In the data rows, 128 means zero.
Some points, each followed by its number:
[206 167 213   0 186 255 255 133 118 134 153 110  56 110  41 255] 0
[106 117  95 149 158 145 132  99 134 121 117 109 110 146 142 158] 1
[164  93  81 122 145 141 173 131 142 154 147 144 111 105 141 124] 2
[164 115 129 134 125 105 150 105 172 155 121  99  63  74 131  97] 3
[ 96 111 158 116  85 139 128 203 100 123 129 142  97 152  91 115] 4
[233 104 151 124 173 157 218 158 139 196  79 131  95  19 128  69] 5
[ 89 142 120 133 116 104  74 122 158 145 146 116 107 156 124 155] 6
[118 106 121 145 171 127  89 163 105 146 128 156 127 203 175 146] 7
[ 64 135 137 112  98 129  43  90 199 145 123 175  78 134  98 160] 8
[148 133 224 110 116 151 136 111 122  98 157 151 100 144 112 165] 9
[130 148 125 136 113 119 110 148 135 121 117 111 123 151 125 144] 10
[138 164 155 118 118 167 155 110 122 193 147 141 174 116 118  77] 11
[132 120 164 119 159 107 166 146 116 140 118  68 115 106 152 137] 12
[104 131  99 135 129 137 133 126 116  93 112 138 125 170 117 142] 13
[172 118 135 194 127 136 118 181 188 115 126 102 175 245 134 107] 14
[139 116 116 150 128 158 128 140 151 118 150 119 118 154 165 131] 15
[ 97 139 150 102 123 131 100  96 128 116 138 107  69 127 111 130] 16
[172 118 112 186 151 150 140 147  79 138 109 117 155 173 144 139] 17
[116  86 105 174 144 149  20 230 117 191 155 125  75 110 133 147] 18
[ 79 130 142 137 106 116  62 114 163 149 125  84 107 111 133 137] 19
[ 68 161 126  98 129 173  66 159 164  61 197  99 200 153 109 188] 20
[109 135 182 104 147 179  28 119  81 155 164 195 112 109 107 199] 21
[122 120 144 142 134 114 100  99 147 119 156 116  96 170 147 110] 22
[103 120 145 128  38 102 163 139 114 112 136 157  94 134 189 158] 23
[ 91 135 132 103 116  97  91 101 184  84 150 123 117  76 137 119] 24
[171  97 109 119 148 136 160 157 139 121 155 110 181 107 158 131] 25
[175 180 168 101 127 173 161 107 121  88 134 207 222  79 100  75] 26
[ 88 124 180 135 162 134   0 129 136 170 119 217  73 151 144 131] 27
[ 94 120 119 130 146 111  73 138 116 130 132  90 107 175 130 123] 28
[164 120 123 101 162 142 132 140 107 152 147 175 140  98 133  85] 29
[110 108 132  78 102 125 114 144 147 134 135 147 113 123 137 151] 30
[255   0 139   0 160 246 198 157  48   0 144  38 255  68 181 150] 31
[102 186  77 111  83 166 118 100 117 120 122 131 136  91  34  75] 32
[142 255  69 144 137 129 237 105 112  78 147 113 255 122 185 173] 33
[106 188 123 127 156  80  85  75 127 142 140 111 161 129 138 134] 34
[ 81 195 147 164 102  84 119  76 182  66 122 142 142 170 120 167] 35
[138 117 102 154 154 118 148 122 170 146  99 148  80 124 160 140] 36
[203   0 207 192  89 164 255 142 112 223  93  47  88 110 133  60] 37
[114 112 121 104 132 136 126 140 111  90 147 166 147 119 146 108] 38
[200  92  83 145 200 159 185 148 109 135  80 156 131 142 133 131] 39
[124  91 158  65 109  63 122 167 200 120 159 125 207  27 139 110] 40
Which two points above are nearest to each new point by angle? Their numbers follow each, nearest first.
[ 11 141  35 180  94  62   0 149 231 150  65 127  97 204  78  88] 6 8
[107 123  94  45 104 102 124 145 124 129 118 125 176  79 117 137] 40 30
[ 94 120  97  84 161 150 116 148 126 122 155 143 149 137 151 165] 20 38
[145 138 124 181  98 160 127 116 159  71 124 142 186 184  98 121] 14 35
[109 150  93 160 130 100 130 164 110 101 111 115 165 122 128 110] 33 13
[128 123 157 116 127 179 131 135 122 151 115 131  85  78 131 134] 5 0
[138 157 132 130  75  90 112  93 152 112 144  98 108 112 111 129] 24 35
[189 131 112 139 165 202 169 104  74  85 131  98  67 140 137 159] 0 39
[165 123 119 153 175 154 139 168  59 101 132 114 186 138 138 142] 17 31
[135 140 110 122 113 159 114 114 110 125 123 160 111  98 109 127] 32 21
[155 139 122  76 113 130 178 141 125 126 103 123 148 115 141 138] 31 0
[148 122  96 121 112 127 135 127  87  95 152  76 174 114 159 163] 31 25
[144 164 130 119 121 121 132 112  78  90 108 158 150 114 101 128] 26 32
[142 131 188 193 112 109 118 105  68 124  63  54 140 251 202 142] 17 14
[ 22 132  51 134 108  64  61  99 170 103 151 151  62 177 154 133] 6 8
[147 113 175 131 123 121 123  91  95 132  58 189 115 124 131 119] 27 9
[138 109 144 153 130 144 125 119 127 116 119 151 113 143 118 131] 9 27
[116 146 129 133 105 142 133 134 109 139 140 117 144 138 134 137] 33 11
[161 137 161 101 108 133 159 113 115 103 116 155 156  84  93 105] 26 5
[  0 173 189 115 120 149   0  87 135 225 203 151 121 191 151 172] 6 27
[133 118 154 185  23 106 132 132 209 152 141  85 107 184 104 228] 10 6
[107 221 115 174   5 135   5 165 250 103 223 116  41 164  70 255] 6 10
[154 125 107 159 144 148 165 149 167  83  97  28 124 187 126 167] 14 10
[182  95 127  35 140 177 158  72  99 137 145 149 159  62 145 126] 31 29
[101 129 137 183 137  79 117 142 121 162 138 127  70 130 128 114] 18 6
[ 93 135 164 119 143 115  82  78  74 128 112 162 124 143 125 120] 27 21
[149 144 160  73 130 139 147 117 115 186 152  82 102  75 146 142] 12 0
[115  96 141 122 135 158 145 169 104 112 117 123 110 133 144 136] 4 31
[166 180  91 169 153 107 184  80 123 170 123  79 124 120 140  59] 3 5
[124 159 119 130 130 110 109 164 156 110 178  93 198 139  96 134] 20 14
[116 133  81  80  83  91 115 132 158 132 152 148 164  46 116 142] 40 24
[154 127 153 127  76 123 157 113 129 142 121  76 117 118 156 117] 37 3
[163  86 113 137 107   1 216  94  21 255   0  95 205 217 181  11] 37 17
[122 166 140 140 147 123 114  80 120  84 123 149 158 177 128 176] 35 13
[166 135 130 107 129 157 126 103 123  94 152 190 142 104  90 103] 26 29
[132  90 116 155 109 108  82 155 187 133 145 137  77 111 104 104] 18 8
[131 115 109 130 119 138 125 143 141 123 162  90 119 128 150 153] 15 25
[119 122 109 140 122 111 127  76 111 131  95 145 160 115 136 104] 34 26
[126 106  93  74  55 130 101 145 186  75 203  74 177 151 198 115] 20 15
[130 134 122 146 132 125 119 140 143 123 133 125 128 138 132 124] 14 15
[125 147 130 122 129 136 129 126 115 140 124 132 105 126 125 130] 16 0
[118 134 124 114 124 131 114 135 134 102 138 129 158 132 112 148] 20 35
[125 120 110 142 128 124 131 124 131 122 134 112  96 136 128 105] 22 3
[117 113 117 139 133 121  94 156 139 149 163 119 111 140 138 125] 18 28
[176 113 137 106 120 132 160 113 120 138 108 167 116  88  96 151] 5 0
[177  69 147 118 132 144 178  95  77 142  76 158 109 134 129  77] 37 39
[130 129 130 121 126 114 140 134 127 133 128 128 143 123 122 120] 40 11
[115 128 131 121 138 141  94 122 141 143 110 157 102 111 149 131] 27 8
[154  75 145 114  86 151 169 149 114 141 140 124 111 143 166 119] 37 23
[138 255 123  16 238 156 129 107  76 142 147 174 255 162  78 255] 33 0
[121 121 127 114 161 162 157 146  70  94 148 158 161 148 132 140] 38 31
